x = 86,25,40,31,34,64,16
Which number is the median of all entries?
A: 34
The entry just left of 31 -> 40

Read these off the table that follows. Counting starts at 0.
1) Which number is the entry just left of 237?
2) Which number is the entry at row 0, column 0?
3) Which number is the entry just right of 132?
4) Which number is the entry at row 0, column 2?
5) Which number is the smallest entry?
6) Which number is the entry just left of 118?
7) Which number is the entry directly below the smallest entry?
8) Which number is the entry directly below 104?
array([[119,  11,  82,  89, 112,  20, 130,  31, 237,  29,  23],
       [147, 133,   5, 132, 123,  48, 146,   4, 163, 118, 214],
       [ 59,  57, 158,  21, 133, 158,  13, 198,  84,  34,  22],
       [219, 206, 159, 145,  34, 126, 218, 103, 204,  72, 208],
       [ 52, 155, 212, 124, 223, 173, 137,   0, 232,  96, 178],
       [162,  46,  10,  28, 144,  52, 190, 104,  84, 228, 116],
       [178,  86,  38, 193,  29,  13, 227,  55, 137, 174,  55],
       [ 15,  30,  61,  97,  69, 117,  41,   3,  97, 217,  61]])
1) 31
2) 119
3) 123
4) 82
5) 0
6) 163
7) 104
8) 55

Questions about the grid below.
1) Report the top-left entry.
2) Report the entry just right of the smallest entry.
3) Report the third entry on the main diagonal.
4) Report the largest entry in the last column.
5) Report the entry directly below 197.
6) Report the smallest entry in the last row.
7) Report the entry directly above 401.
8) Report the entry directly above 787.
[[364 189 449 393]
 [403 547 418 412]
 [376 822 700 420]
 [427 394 648 397]
 [427 251 197 399]
 [389 266 345 387]
 [369 313 398 382]
 [380 440 297 390]
 [380 610  71 393]
 [387 629 663 398]
 [361 593 787 429]
 [399 442 803 416]
 [386 253 337 387]
 [401 378 667 412]]
1) 364
2) 393
3) 700
4) 429
5) 345
6) 378
7) 386
8) 663

W =
[[ -1   0   7   0  29 -28   8 -24 -21  23]
 [  8  -6   2   0  70 -34  -2 -25 -21  41]
 [  9   1  10  -2  60 -34   1 -25 -23  41]]
The largest entry in the first column -> 9
The entry just right of 2 -> 0
What is the entry just right of -6? 2
What is the largest entry in the last row? 60
What is the last entry, reading row by row? 41
What is the entry in the top-left corner? -1
The last entry of the largest entry's row -> 41
The entry in the top-right corner: 23

[[698, 803, 792, 665, 647, 250, 409], [855, 490, 514, 159, 324, 836, 680], [272, 830, 685, 619, 836, 190, 566], [682, 665, 830, 428, 811, 410, 363]]
What is the 5th entry in reading order? 647
The smallest entry: 159
The entry just left of the smallest entry -> 514
What is the 3rd entry in reading order? 792
The first entry in reading order -> 698
What is the second smallest entry? 190
What is the entry just left of 490? 855
The entry just right of 190 -> 566

Questions about the row below.
1) Give the entry just right of -128.6.
2) Give the minimum.
 105.8   -22.4   -13.1  -128.6     9.8     0.7    28.2   133.8
1) 9.8
2) -128.6

Questions about the grid below. Counting starts at 0.
1) Read off the largest entry.
2) Read off the entry just right of -40.
3) Read off the top-left entry.
4) Read off the entry in row 1 and column 2.
5) Read off the top-right entry.
6) Read off the entry in row 0 and column 1.
7) Read off the entry in row 1 and column 0.
8) Read off the entry just right of -61.
[[-28 -48  33 -53  41 -10  11 -36  41]
 [  2 -26  15 -28 -27 -15 -21  -3   0]
 [-11 -50 -61 -36 -29  -4 -57 -37 -32]
 [ 23 -16  25  30  47  29  25  70  34]
 [-21 -46 -18 -43  -9  -6 -15 -35   6]
 [ 28 -41  -8  -7  28  -7  -2   0   2]
 [ 44  38   6  13  21   9  27  29   4]
 [ 28  56   8 -17   7  10 -32  45 -10]
 [-18 -38 -14 -14  -8 -12  -9  -2  12]
 [ 21 -40 -27 -26   0  17   7   2  -7]
 [  2 -11  17  26  20  37  21  28  14]
 [-12   3  33 -34  45 -11  21  -4  10]
 [-23  -9   8 -36  31   6 -22  21  40]]
1) 70
2) -27
3) -28
4) 15
5) 41
6) -48
7) 2
8) -36

Questions about the row below.
1) Read off the second entry from the left.
2) Read off the third entry from the right.
3) Read off the entry just right of 754.
4) Read off the entry just left of 863.
5) Read off the 3rd entry from the left.
6) Read off the 2nd entry from the right.
array([118, 682, 459, 682, 915, 568, 808, 754, 533, 170, 863, 244, 582,
       692, 813])
1) 682
2) 582
3) 533
4) 170
5) 459
6) 692

Read these off the table that follows.
1) Which number is the entry just right of the smallest entry?
2) Which number is the entry in the top-right corner?
3) Which number is the first entry, reading row by row?
4) Which number is the entry in the bottom-left corner?
5) Which number is the bottom-right entry?
6) Which number is the entry just left of the smallest entry?
7) Which number is the entry directly below 8230?
8) Which number is the entry directly above the largest entry?
[[4477, 6294, 5973, 6696, 5617, 4540, 5611, 5119, 5585, 4274, 5537, 4694],
 [6725, 4317, 7399, 7894, 1631, 6780, 1175, 7516, 1141, 7130, 1047, 6891],
 [4909, 5536, 3590, 3271, 7524, 4741, 5990, 5191, 5994, 5424, 5790, 4589],
 [5842, 5416, 6142, 7140, 3652, 5841, 2361, 4913, 2258, 5743, 2033, 5870],
 [3865, 6352, 4312, 4199, 7907, 3817, 7685, 5460, 7733, 4110, 7692, 3853],
 [4851, 5364, 6333, 6241, 6831, 4936, 7637, 5360, 7645, 4722, 7715, 5113],
 [7520, 5549, 5699, 6235, 4395, 7426, 3089, 5656, 2970, 7629, 2774, 7278],
 [5434, 9112, 4500, 4931, 8826, 5389, 9840, 6295, 9840, 5271, 9983, 5351],
 [7887, 5472, 7069, 7108, 5346, 7918, 6070, 6451, 5992, 7782, 6068, 7925],
 [4541, 9281, 3336, 3353, 8394, 4418, 9062, 8460, 9178, 5189, 9316, 4340],
 [7815, 3801, 5817, 4757, 8397, 7739, 8343, 4354, 8253, 7757, 8230, 7598],
 [4680, 7064, 3066, 2635, 9845, 4512, 9280, 5145, 9305, 4980, 9244, 4350],
 [2501, 8282, 5620, 7198, 4406, 2615, 4662, 6486, 4713, 2436, 4703, 2909],
 [8024, 5459, 8496, 8386, 5958, 8191, 8359, 6496, 8292, 7523, 8577, 8365]]
1) 6891
2) 4694
3) 4477
4) 8024
5) 8365
6) 7130
7) 9244
8) 2774

arr =
[[8 7 3 2 5 6 6 3 6 4 5 4 5 4 4]
 [7 5 3 1 2 8 5 5 6 6 1 5 6 5 5]
 [8 7 3 3 5 6 5 3 6 4 5 4 5 4 3]
 [9 7 4 2 4 6 4 5 6 6 3 6 7 5 2]
 [9 6 3 2 5 6 6 3 8 5 2 4 7 5 2]
 [7 4 2 2 2 9 6 3 6 5 1 5 5 5 6]]
Counting starts at 0.
The entry at row 2, column 1 -> 7
The entry at row 1, column 0 -> 7
The entry in row 0 and column 2 -> 3
The bottom-right entry -> 6
The entry in row 0 and column 0: 8
Report the bottom-left entry.
A: 7
Report the entry at row 2, column 0.
A: 8
Report the entry at row 1, column 1.
A: 5
The top-right entry -> 4
Report the entry at row 0, column 1.
A: 7
The entry at row 1, column 2 -> 3

grid =
[[637 606 737  33 307 566 548 734 657 707 461 564 654]
 [323 822 282 421 459 476 829 327 754 687 514 839 677]
 [527 674 474 553 468 554 697 507 579 639 149 697  83]
 [226 599 386 562 527 155 551 352 710 744 311 560 316]
 [330 583 215 946 690 501 618 218 474 286 593 606 541]
 [813 459 802 234 381 808 446 816 450 470 479 443 616]]
Counting starts at 0.
Give the bottom entry of the column that holds the largest entry.
A: 234
Give the entry directly below 566.
A: 476
Give the entry just right of the largest entry.
A: 690
Give the entry just left of 149.
A: 639
The entry at row 0, column 1 -> 606
Give the entry in the top-right corner.
A: 654
Give the bottom-left entry.
A: 813
The entry in row 2 and column 1 -> 674
Give the entry directly above 282.
A: 737
Give the top entry of the column that holds the smallest entry.
A: 33
Give the top-left entry.
A: 637
The entry directly above 446 is 618
Give the entry just right of 479.
A: 443
Give the entry just left of 443.
A: 479
Give the entry at row 1, column 1.
A: 822
The entry at row 1, column 0 is 323
The entry in the bottom-right corner: 616
The entry in row 2 and column 0: 527
The entry just right of 593 -> 606
The entry just right of 421: 459
Give the entry at row 2, column 2.
A: 474
Give the entry just left of 479.
A: 470
Give the entry directly below 33.
A: 421
